In the data rows, the value 128 means zero.
Here are some points, one per row:
[171, 160, 127, 192, 170, 156, 41, 147, 129, 120, 173, 178, 146, 117, 83, 201, 136, 124, 127, 141, 108, 165, 124, 75, 133, 130, 90, 193, 155, 220, 121, 131]
[163, 135, 87, 147, 152, 110, 108, 125, 157, 207, 138, 123, 116, 195, 109, 42, 100, 120, 105, 103, 145, 163, 132, 126, 114, 208, 166, 197, 108, 126, 218, 103]
[93, 155, 199, 176, 139, 132, 211, 65, 116, 118, 120, 143, 126, 125, 183, 212, 171, 88, 144, 119, 130, 111, 113, 86, 154, 139, 186, 143, 121, 132, 92, 122]
[170, 197, 116, 83, 90, 145, 166, 178, 101, 172, 117, 196, 165, 112, 140, 57, 115, 164, 126, 147, 70, 209, 113, 198, 81, 159, 104, 164, 97, 95, 188, 111]
[149, 45, 99, 84, 120, 146, 106, 113, 154, 144, 175, 51, 135, 34, 155, 106, 104, 169, 160, 77, 205, 114, 111, 85, 157, 161, 95, 151, 168, 154, 91, 143]
[109, 112, 77, 93, 175, 149, 121, 100, 165, 128, 156, 148, 142, 37, 165, 41, 73, 181, 44, 123, 255, 137, 124, 127, 117, 176, 82, 117, 122, 165, 125, 158]
[143, 142, 87, 86, 117, 171, 109, 107, 124, 40, 138, 96, 111, 94, 153, 78, 101, 127, 116, 156, 255, 136, 81, 111, 144, 150, 171, 165, 201, 99, 102, 161]
[146, 154, 55, 83, 178, 174, 160, 102, 89, 164, 142, 94, 147, 171, 172, 237, 123, 177, 98, 144, 125, 167, 93, 110, 216, 128, 224, 97, 138, 85, 148, 179]
[78, 111, 204, 96, 153, 89, 162, 129, 69, 133, 136, 133, 124, 81, 149, 181, 130, 95, 160, 74, 125, 116, 112, 114, 196, 138, 183, 64, 81, 157, 137, 74]
[119, 116, 82, 144, 158, 188, 84, 132, 116, 125, 116, 155, 142, 142, 54, 130, 98, 152, 213, 149, 90, 111, 161, 50, 134, 127, 85, 81, 167, 88, 185, 63]
[197, 102, 129, 218, 128, 130, 83, 152, 174, 133, 177, 155, 70, 173, 166, 129, 151, 132, 160, 133, 147, 98, 122, 136, 137, 102, 123, 28, 67, 119, 165, 167]
[172, 70, 117, 104, 77, 105, 103, 231, 153, 121, 125, 139, 111, 44, 107, 145, 114, 116, 108, 148, 40, 136, 119, 211, 164, 207, 171, 98, 145, 135, 124, 125]
[49, 138, 236, 118, 195, 64, 144, 163, 119, 119, 167, 121, 175, 133, 200, 189, 58, 117, 162, 139, 130, 159, 146, 131, 116, 143, 221, 84, 150, 102, 138, 74]
[111, 106, 56, 114, 96, 110, 206, 111, 115, 138, 181, 95, 154, 158, 175, 212, 178, 156, 143, 77, 137, 121, 145, 87, 90, 112, 198, 183, 119, 152, 172, 223]
[178, 119, 107, 174, 212, 143, 65, 160, 88, 109, 101, 135, 103, 126, 149, 151, 141, 70, 133, 116, 88, 133, 85, 81, 148, 149, 103, 153, 112, 106, 115, 118]
[103, 177, 78, 80, 94, 22, 126, 124, 204, 126, 121, 158, 129, 105, 117, 153, 82, 80, 147, 141, 90, 127, 122, 130, 135, 176, 82, 12, 96, 126, 144, 103]
[74, 114, 24, 84, 148, 136, 156, 98, 111, 122, 155, 125, 176, 207, 105, 196, 129, 117, 129, 94, 134, 99, 91, 104, 128, 99, 255, 49, 161, 192, 150, 161]
[162, 104, 119, 133, 99, 150, 57, 167, 124, 120, 112, 152, 94, 170, 154, 151, 150, 94, 217, 140, 149, 129, 147, 40, 84, 151, 144, 180, 84, 173, 120, 134]
[172, 75, 135, 227, 85, 115, 91, 151, 133, 165, 162, 156, 99, 169, 80, 160, 116, 153, 127, 105, 174, 125, 87, 136, 124, 84, 134, 46, 100, 79, 133, 195]
[145, 128, 197, 113, 119, 134, 122, 102, 172, 68, 158, 89, 104, 87, 121, 69, 151, 203, 76, 112, 241, 122, 69, 78, 70, 193, 138, 130, 181, 160, 146, 91]
[133, 156, 141, 96, 134, 94, 185, 135, 111, 154, 175, 84, 111, 131, 143, 82, 195, 83, 206, 120, 138, 130, 141, 193, 42, 102, 49, 154, 125, 150, 199, 177]
[214, 141, 94, 255, 71, 75, 135, 167, 143, 167, 111, 144, 106, 128, 136, 112, 158, 107, 108, 148, 171, 149, 153, 139, 143, 57, 131, 7, 168, 103, 121, 126]
[92, 158, 219, 135, 120, 189, 123, 120, 142, 186, 118, 173, 130, 107, 143, 115, 122, 181, 143, 117, 80, 122, 222, 176, 218, 153, 255, 122, 81, 146, 126, 80]
[174, 65, 83, 156, 191, 99, 87, 147, 59, 154, 120, 147, 114, 121, 108, 166, 68, 100, 151, 105, 159, 106, 162, 77, 42, 120, 153, 163, 143, 92, 119, 96]
[167, 44, 121, 104, 163, 93, 87, 191, 217, 84, 191, 163, 90, 105, 81, 179, 151, 83, 63, 154, 71, 112, 142, 244, 187, 165, 168, 187, 154, 130, 108, 144]
[134, 137, 111, 101, 119, 171, 140, 98, 154, 62, 119, 172, 75, 32, 186, 69, 145, 199, 114, 141, 209, 123, 93, 82, 99, 215, 122, 98, 164, 101, 150, 110]
[186, 136, 44, 176, 168, 139, 109, 154, 81, 83, 127, 135, 192, 132, 121, 151, 136, 111, 145, 121, 101, 67, 195, 47, 101, 147, 150, 175, 101, 136, 125, 108]
[74, 162, 134, 128, 89, 184, 53, 92, 130, 176, 178, 148, 87, 106, 163, 80, 49, 160, 91, 98, 79, 104, 142, 176, 221, 62, 107, 183, 66, 100, 154, 184]
[107, 148, 173, 91, 142, 159, 165, 132, 44, 170, 143, 138, 111, 120, 83, 106, 146, 145, 155, 134, 122, 149, 86, 200, 61, 102, 34, 111, 106, 135, 114, 108]
[215, 124, 110, 232, 89, 122, 156, 133, 127, 115, 179, 95, 122, 102, 84, 99, 118, 69, 128, 209, 117, 123, 117, 69, 101, 60, 166, 71, 90, 123, 116, 138]
[75, 166, 106, 66, 108, 117, 111, 126, 152, 116, 206, 145, 83, 153, 129, 193, 120, 114, 163, 158, 106, 114, 113, 118, 77, 151, 122, 89, 116, 107, 76, 118]
[108, 173, 228, 126, 111, 150, 159, 82, 163, 157, 132, 152, 148, 85, 140, 180, 130, 80, 185, 129, 163, 76, 103, 165, 143, 99, 213, 119, 150, 154, 97, 0]
[156, 135, 101, 114, 135, 118, 99, 55, 166, 195, 66, 93, 170, 197, 116, 67, 160, 32, 117, 113, 218, 156, 139, 89, 143, 198, 119, 134, 99, 95, 212, 100]
[83, 132, 233, 127, 162, 81, 137, 137, 58, 156, 88, 121, 188, 98, 139, 206, 121, 173, 155, 169, 129, 106, 94, 138, 169, 171, 189, 130, 69, 135, 124, 118]
[151, 199, 133, 155, 49, 131, 168, 105, 79, 75, 113, 132, 154, 167, 110, 130, 94, 95, 166, 95, 124, 224, 178, 223, 88, 140, 63, 106, 140, 124, 92, 183]
[215, 119, 106, 253, 58, 100, 89, 166, 139, 143, 142, 74, 166, 152, 145, 134, 91, 188, 91, 90, 127, 62, 131, 104, 138, 123, 77, 116, 86, 53, 144, 92]
[175, 82, 183, 124, 115, 78, 130, 90, 80, 112, 49, 158, 159, 137, 191, 62, 77, 117, 34, 173, 84, 123, 98, 111, 87, 91, 129, 80, 167, 215, 103, 175]
[142, 99, 184, 106, 117, 97, 112, 56, 107, 64, 51, 166, 125, 103, 142, 85, 172, 174, 88, 114, 77, 115, 181, 126, 111, 88, 154, 130, 116, 171, 109, 131]
[72, 83, 61, 158, 142, 140, 130, 76, 208, 83, 117, 114, 170, 102, 148, 46, 130, 248, 139, 159, 227, 146, 122, 92, 157, 162, 88, 130, 154, 99, 83, 113]
[35, 118, 124, 173, 141, 75, 100, 89, 99, 148, 159, 138, 138, 93, 109, 33, 137, 111, 150, 151, 102, 190, 47, 87, 175, 79, 125, 129, 155, 98, 125, 149]
[121, 91, 89, 104, 134, 117, 172, 97, 110, 124, 114, 161, 88, 205, 125, 86, 145, 127, 174, 52, 128, 169, 156, 247, 100, 79, 71, 162, 114, 171, 59, 104]
[185, 99, 103, 164, 191, 173, 72, 135, 105, 124, 120, 108, 95, 155, 115, 188, 115, 157, 153, 181, 101, 130, 140, 104, 117, 118, 98, 168, 164, 156, 172, 90]
[153, 140, 189, 121, 107, 119, 176, 101, 138, 137, 121, 195, 122, 75, 135, 197, 96, 145, 110, 77, 81, 81, 135, 151, 255, 137, 169, 167, 148, 97, 180, 80]
[177, 124, 66, 187, 154, 113, 83, 128, 128, 90, 126, 132, 182, 107, 118, 101, 132, 97, 188, 49, 124, 175, 111, 35, 141, 138, 97, 187, 123, 144, 80, 114]
[139, 139, 119, 107, 94, 35, 137, 145, 122, 157, 125, 62, 72, 195, 58, 88, 95, 98, 79, 145, 223, 125, 172, 105, 192, 133, 119, 187, 128, 118, 159, 96]
[130, 24, 121, 100, 104, 151, 119, 208, 195, 101, 122, 129, 124, 92, 123, 209, 161, 116, 41, 135, 54, 192, 118, 226, 152, 147, 98, 161, 159, 146, 182, 76]
[31, 123, 149, 187, 89, 114, 113, 89, 112, 161, 122, 123, 167, 131, 82, 74, 97, 85, 129, 141, 112, 93, 115, 90, 122, 121, 123, 205, 140, 129, 145, 112]
[128, 169, 128, 120, 160, 143, 199, 151, 145, 82, 151, 93, 131, 145, 138, 49, 69, 167, 151, 75, 103, 104, 127, 201, 108, 146, 83, 158, 112, 127, 96, 193]
[99, 163, 123, 202, 138, 149, 55, 164, 144, 129, 3, 104, 68, 125, 134, 161, 95, 111, 177, 132, 117, 135, 117, 74, 74, 164, 108, 138, 133, 149, 140, 120]
[0, 123, 151, 203, 116, 171, 149, 63, 110, 174, 106, 125, 97, 91, 99, 80, 160, 82, 80, 149, 97, 58, 117, 110, 121, 90, 121, 125, 86, 92, 151, 149]
[100, 103, 125, 89, 136, 130, 105, 77, 138, 142, 147, 116, 145, 130, 64, 216, 111, 83, 61, 139, 115, 141, 126, 179, 103, 164, 97, 116, 82, 89, 57, 142]
[98, 140, 131, 152, 105, 117, 176, 139, 139, 121, 114, 106, 183, 160, 140, 130, 118, 154, 184, 132, 146, 74, 178, 242, 60, 86, 60, 118, 165, 141, 102, 146]
[130, 113, 188, 88, 158, 76, 122, 82, 156, 35, 109, 160, 85, 170, 159, 84, 127, 182, 94, 77, 68, 90, 158, 94, 132, 85, 119, 118, 124, 132, 84, 95]
[77, 167, 98, 94, 90, 49, 107, 134, 143, 188, 140, 128, 99, 133, 132, 172, 141, 175, 111, 210, 76, 141, 142, 91, 85, 194, 72, 162, 70, 81, 31, 85]
[131, 201, 90, 99, 166, 110, 158, 126, 64, 77, 133, 113, 103, 87, 139, 89, 136, 112, 188, 121, 167, 110, 151, 218, 70, 110, 74, 128, 141, 94, 109, 159]
[119, 200, 134, 59, 149, 175, 48, 255, 185, 93, 60, 126, 146, 130, 91, 70, 170, 154, 91, 131, 195, 87, 120, 84, 139, 35, 160, 130, 157, 131, 105, 158]
[130, 141, 184, 116, 143, 166, 199, 169, 138, 109, 127, 107, 139, 129, 47, 127, 131, 102, 131, 123, 58, 132, 80, 203, 103, 148, 84, 147, 83, 140, 152, 197]
[130, 170, 230, 143, 142, 99, 160, 42, 132, 65, 157, 94, 127, 82, 108, 172, 188, 127, 141, 106, 170, 177, 144, 108, 182, 136, 148, 83, 130, 129, 173, 112]
[102, 195, 144, 118, 133, 141, 109, 140, 147, 116, 207, 115, 132, 163, 105, 179, 126, 94, 53, 107, 57, 112, 132, 141, 104, 193, 107, 63, 167, 129, 75, 123]
[115, 159, 160, 70, 168, 169, 178, 162, 111, 220, 112, 140, 119, 137, 145, 99, 116, 121, 120, 139, 93, 166, 195, 182, 140, 144, 70, 113, 186, 119, 131, 217]
[175, 150, 129, 218, 84, 110, 68, 129, 181, 194, 88, 77, 138, 86, 104, 117, 120, 144, 123, 100, 127, 129, 143, 138, 139, 31, 105, 63, 99, 143, 167, 137]
[49, 107, 190, 191, 149, 105, 179, 115, 134, 142, 133, 162, 130, 125, 202, 177, 164, 121, 153, 145, 156, 140, 132, 168, 146, 125, 164, 175, 118, 188, 129, 108]
[81, 121, 89, 52, 128, 145, 128, 246, 177, 89, 93, 151, 180, 73, 131, 163, 183, 132, 82, 138, 195, 159, 190, 43, 146, 0, 95, 140, 69, 109, 115, 162]
[172, 64, 179, 62, 97, 96, 49, 0, 82, 35, 65, 166, 153, 165, 181, 67, 154, 142, 131, 145, 63, 122, 86, 143, 134, 59, 121, 125, 156, 90, 151, 139]
These points spread out most along one direction. Take the direction at right angles to it along which they spread out most. Go by this last direction. Where along it does each point below lie, from 0 to 99? The average is 50, and the first point in the table lies past the average. One standard deviation of the points above along it is 16.
[163, 49, 145, 100, 138, 134, 63, 156, 198, 114, 119, 119, 170, 118, 150, 167, 152, 87, 98, 166, 47, 99, 158, 209, 116, 187, 122, 135, 168, 68, 123, 141] -> 44
[121, 118, 153, 97, 115, 110, 245, 204, 132, 114, 96, 210, 110, 183, 98, 121, 95, 132, 193, 151, 148, 127, 85, 157, 108, 106, 47, 151, 115, 133, 97, 167] -> 23
[82, 85, 112, 95, 70, 194, 135, 116, 116, 92, 104, 83, 104, 90, 80, 15, 179, 201, 108, 129, 214, 134, 116, 94, 135, 226, 127, 76, 182, 135, 124, 114] -> 48
[153, 191, 151, 67, 157, 122, 174, 118, 144, 220, 100, 161, 145, 125, 141, 90, 149, 106, 129, 88, 86, 120, 77, 193, 84, 104, 83, 151, 135, 93, 88, 84] -> 24
[202, 174, 36, 71, 132, 161, 124, 110, 74, 206, 112, 128, 140, 134, 135, 181, 144, 219, 106, 112, 94, 128, 116, 94, 125, 119, 255, 147, 141, 93, 154, 119] -> 68
[194, 136, 109, 73, 53, 180, 219, 124, 138, 186, 104, 105, 130, 129, 121, 214, 83, 140, 76, 145, 139, 153, 122, 25, 161, 97, 202, 119, 167, 142, 156, 155] -> 71
[105, 137, 52, 147, 89, 154, 143, 117, 91, 102, 141, 80, 110, 215, 180, 210, 130, 115, 118, 111, 136, 145, 72, 77, 117, 145, 194, 133, 151, 159, 146, 115] -> 69
[142, 111, 126, 138, 131, 209, 106, 195, 92, 111, 106, 119, 151, 173, 142, 149, 97, 112, 109, 117, 125, 145, 117, 47, 102, 94, 80, 173, 105, 145, 174, 46] -> 60
[153, 168, 149, 73, 96, 159, 154, 153, 137, 118, 193, 107, 169, 194, 158, 41, 147, 116, 179, 133, 133, 59, 139, 168, 179, 144, 25, 147, 127, 142, 99, 171] -> 22
[135, 82, 171, 75, 147, 64, 100, 60, 72, 106, 153, 97, 114, 158, 185, 53, 139, 156, 109, 169, 108, 123, 164, 112, 140, 70, 108, 122, 140, 161, 154, 140] -> 44
[35, 160, 150, 174, 143, 75, 128, 104, 96, 184, 140, 132, 65, 117, 80, 75, 153, 117, 113, 135, 88, 103, 131, 122, 136, 132, 112, 161, 170, 112, 163, 204] -> 40
[182, 140, 58, 167, 189, 160, 111, 125, 64, 142, 120, 103, 125, 145, 94, 117, 149, 92, 139, 181, 162, 87, 145, 112, 156, 165, 103, 129, 74, 217, 105, 69] -> 58
[72, 68, 109, 134, 127, 164, 102, 193, 141, 88, 115, 125, 136, 91, 141, 154, 188, 58, 70, 115, 71, 150, 176, 182, 148, 182, 127, 95, 144, 115, 83, 108] -> 47
[86, 100, 171, 97, 128, 161, 152, 109, 102, 140, 163, 159, 136, 124, 72, 99, 110, 98, 178, 120, 135, 192, 176, 188, 57, 94, 89, 127, 112, 94, 100, 171] -> 21
[130, 127, 91, 102, 131, 110, 197, 90, 208, 113, 100, 61, 75, 173, 104, 197, 105, 133, 154, 156, 115, 128, 79, 84, 111, 73, 255, 141, 104, 128, 92, 121] -> 69
